Read these off the array that follows.
1) The entry just right of the largest entry?
2) The entry just right of 16?
3) The largest entry?
4) The entry just left of the largest entry?
[[25, 14, -52, -24, -4, -69, -18, 8, 20, -35, 63, -14, 6], [25, 16, -50, -22, -7, -67, -15, 9, 20, -34, 61, -14, 6], [25, 17, -49, -22, -7, -67, -15, 10, 20, -34, 60, -17, 6], [24, 15, -51, -24, -5, -68, -17, 9, 20, -35, 62, -15, 6]]
1) -14
2) -50
3) 63
4) -35

M =
174   13   64  166  129  233   87
 49  213  180  109   20  129   23
247   81  145  145  175  140   70
237  181   24   40  180    3  201
104  201   96    4   35  132   63
 19  144  200  120  205   21  145
 75  236  229   13   33   54  177
200   88  146  135  230   37  181
Which number is the 2nd smallest entry?
Answer: 4
Which number is the top entry of the column that holds the smallest entry?
Answer: 233
Which number is the entry directly above 75?
Answer: 19
Which number is the bottom-right entry?
Answer: 181
Which number is the last entry of the largest entry's row?
Answer: 70
The entry directly below the smallest entry: 132
Which number is the entry in the top-right corner?
Answer: 87
The second entry on the main diagonal is 213
The entry just left of the smallest entry: 180
Which number is the 5th entry in reading order?
Answer: 129
The entry directly below 229 -> 146
The 1st entry, reading row by row -> 174
Which number is the entry directly above 4?
Answer: 40
The entry just right of the largest entry: 81
The entry directly below the largest entry is 237
The third largest entry -> 236
The maximum -> 247

[44 48  7 10 56 32 94 43 79 71 43 57]
The largest entry -> 94
The entry just left of 57 -> 43

Read these off the grid that follows. Indices start at 1.
1) The entry in row 1 and column 3?
2) The top-left entry?
3) The bottom-left entry?
4) The entry just left of -32?
5) The top-right entry?
6) The entry at row 2, column 1?
7) The entry in row 1 and column 2?
8) The entry in row 3 and column 1?
[[ 10   1   6  35]
 [ -8  -7  57  56]
 [ -2   6 -32 -55]
 [ 70  48 -17 -26]
 [-52 -61  -9 -66]
 [-14 -15  -3  44]]
1) 6
2) 10
3) -14
4) 6
5) 35
6) -8
7) 1
8) -2

[[6398 5350 6940 3652 5237 6658 5764 5629 4871 6131 5409 8419 8524 6308]
 [6130 6082 6281 5705 6068 6363 6020 6122 6093 6345 5993 6471 6686 6379]
 [6702 5862 6073 7373 6030 5089 6942 5932 5461 4667 6706 6072 4299 4569]
 [6416 5312 6996 3573 5199 6667 5794 5613 4795 6098 5382 8514 8580 6283]
 [7725 4790 6387 7774 5187 3543 8014 5206 3412 2070 7177 7347 2675 1908]
 [6249 5659 6713 4353 5542 6639 5812 5840 5378 6335 5594 7674 7933 6458]
 [6672 5870 6058 7374 6025 5076 6940 5935 5459 4673 6725 6069 4313 4563]
 [6649 4812 7384 2586 4700 6632 5791 5270 3945 5670 5136 9632 9300 5927]
 [6531 5039 7209 3031 4922 6648 5770 5431 4319 5888 5251 9124 8973 6121]
 [6515 5074 7174 3077 4950 6654 5751 5447 4383 5916 5268 9066 8930 6123]
 [7275 5265 6236 7705 5560 4146 7600 5516 4285 3123 7032 6749 3239 2946]]
The entry just right of 5409 is 8419
Which number is the entry just right of 6335?
A: 5594
Which number is the entry in the bottom-right corner?
A: 2946
The third largest entry is 9124
The entry just right of 4790 is 6387
The maximum -> 9632
Which number is the entry directly below 6345?
A: 4667
The entry directly above 6249: 7725
The entry just right of 6686 -> 6379
Which number is the entry just right of 4319?
A: 5888
Which number is the entry just right of 7174?
A: 3077
The entry in the bottom-left corner: 7275
Which number is the entry just right of 4667?
A: 6706
Which number is the first entry of the largest entry's row?
A: 6649
The minimum: 1908
Which number is the 5th-last entry, reading row by row?
A: 3123
The top-right entry -> 6308
The entry directly above 4319 is 3945
The entry directly below 4790 is 5659
Which number is the entry just left of the largest entry?
A: 5136
Which number is the entry in the top-left corner?
A: 6398
Which number is the entry directly above the smallest entry?
A: 6283
Which number is the second largest entry?
A: 9300
The entry directly above the largest entry -> 6069
The third entry, reading row by row -> 6940
The largest entry in the first row is 8524
Which number is the entry just left of 7933?
A: 7674
The entry directly below the smallest entry: 6458
The entry directly below 5751 is 7600
Which number is the entry directly below 7373?
A: 3573

Questions about the array below.
1) Which number is the second largest entry?
2) Which number is the entry just left of 585?
3) Which number is the bottom-right entry?
4) Which number is the entry just right of 683?
5) Which number is the entry in the top-right corner?
6) Which number is the smallest entry in the first column?
7) Which number is the entry just right of 580?
8) Which number is the largest entry?
451,486,712,425,486,381,468,541,399,350,544,425,491,581
453,364,770,425,333,440,633,517,459,319,645,351,667,579
674,606,507,702,534,696,662,605,691,661,595,661,653,573
396,516,541,415,493,433,437,502,465,453,466,504,469,544
740,803,469,743,822,584,441,636,556,698,437,736,367,625
507,365,802,474,228,540,608,641,478,255,659,441,674,544
380,480,608,376,550,573,661,706,537,647,683,473,580,477
404,276,305,347,479,467,497,202,500,495,547,260,548,241
500,569,558,514,645,362,529,422,443,571,489,465,488,632
577,588,365,601,498,391,217,338,364,378,199,650,301,585
486,447,420,444,399,617,346,548,479,381,445,546,414,328
447,324,306,394,511,484,490,209,531,506,541,297,549,267
1) 803
2) 301
3) 267
4) 473
5) 581
6) 380
7) 477
8) 822

Questions about the table below.
1) Find the entry just left of the largest entry.
2) Find the last entry, reading row by row.
3) Find the maximum.
4) Find the bottom entry of the column that holds the largest entry.
5) Find the second smallest entry.
6) Find the entry directly below the smallest entry.
7) Find the entry directly above the largest entry.
8) Find the first entry in the row that holds the largest entry.
[[38, -45, -65, -46, -48, -20, 2, 27, 51, 2, -14, 44, -41, -29, -29],
 [21, -57, -6, -15, -51, -2, -11, 3, 22, 16, -40, 10, -8, 1, 24],
 [34, -45, 18, 25, 17, -64, -42, 23, -38, 44, 34, -48, 7, 36, 55],
 [-29, -3, 15, -53, -12, -8, 24, 33, -17, -39, -45, 40, 5, -6, 23],
 [-18, 11, -37, -35, 7, -32, 18, 6, -18, -22, 18, 16, -4, -43, -38],
 [-35, 20, -30, -32, -46, 67, 7, -37, 46, -61, -71, 26, -47, -24, -64],
 [-6, -38, 51, 22, -48, 53, -33, -35, 13, 4, -80, -27, -5, 42, 47],
 [-59, 35, -3, -38, -31, 64, 46, -30, 17, -56, -61, 48, 6, -40, -39]]
1) -46
2) -39
3) 67
4) 64
5) -71
6) -61
7) -32
8) -35

Read these off the row that follows.
1) Give the entry just left of -0.80.
2) Give the entry just left of -1.50.
3) Give the smallest entry.
4) Give the entry just right of 0.80.
-1.56  -0.07  -0.62   1.65  -0.92   0.80  -0.80  -1.37  -1.50  -0.99  -0.96  -0.61
1) 0.80
2) -1.37
3) -1.56
4) -0.80

data =
[[-36  37 -27   1   2   0]
 [-42  -2 -40 -16 -11 -14]
 [  1  20  18  27 -36 -44]
 [  9  32  70 -29 -27 -16]
 [-65  47 -48 -24 -39 -37]
 [ 20 -34   7  29 -11   7]
 [ 47 -39  33  24  29  28]]
The largest entry in the first row -> 37
Find the 1st entry, reading row by row.
-36
The smallest entry in the last column -> -44
The entry directly above the smallest entry -> 9
The largest entry in the last row: 47
The entry just right of 24 -> 29
The 3rd entry, reading row by row: -27
Find the entry just right of -2.
-40
Find the entry in the top-right corner.
0
Find the entry directly below the largest entry.
-48
The fourth entry from the end, reading row by row is 33
Find the entry directly below the smallest entry.
20
Find the smallest entry.
-65
Find the entry directly below 0.
-14
Find the last entry, reading row by row.
28
The fifth entry, reading row by row is 2
The entry just right of -40 -> -16
Find the last entry of the smallest entry's row.
-37
The entry just right of the smallest entry is 47
The 2nd entry on the diagonal from the top-right corner -> -11

Read these off the array that follows.
1) What is the 5th entry in reading order?
2) What is the second entry on the main diagonal?
3) What is the smallest entry in the last column?
4) What is the first entry in the row that holds the smallest entry?
5) What is the first entry in the row that holds the largest entry?
6) What is the entry just right of the smallest entry?
7) What is the fourth entry in reading order?
8) What is the entry directly below 6?
[[  6 -22  10 -20 -18  24  48 -22  61  30  -6  19 -30  30 -31   2]
 [ -1 -11  -1  11   5 -16  27  14 -24  -1 -25 -14  15 -13 -31  38]
 [ 59  22  26  46 -23  -7 -10 -13  -1  -7 -40  15 -13  32   7 -13]]
1) -18
2) -11
3) -13
4) 59
5) 6
6) 15
7) -20
8) -1
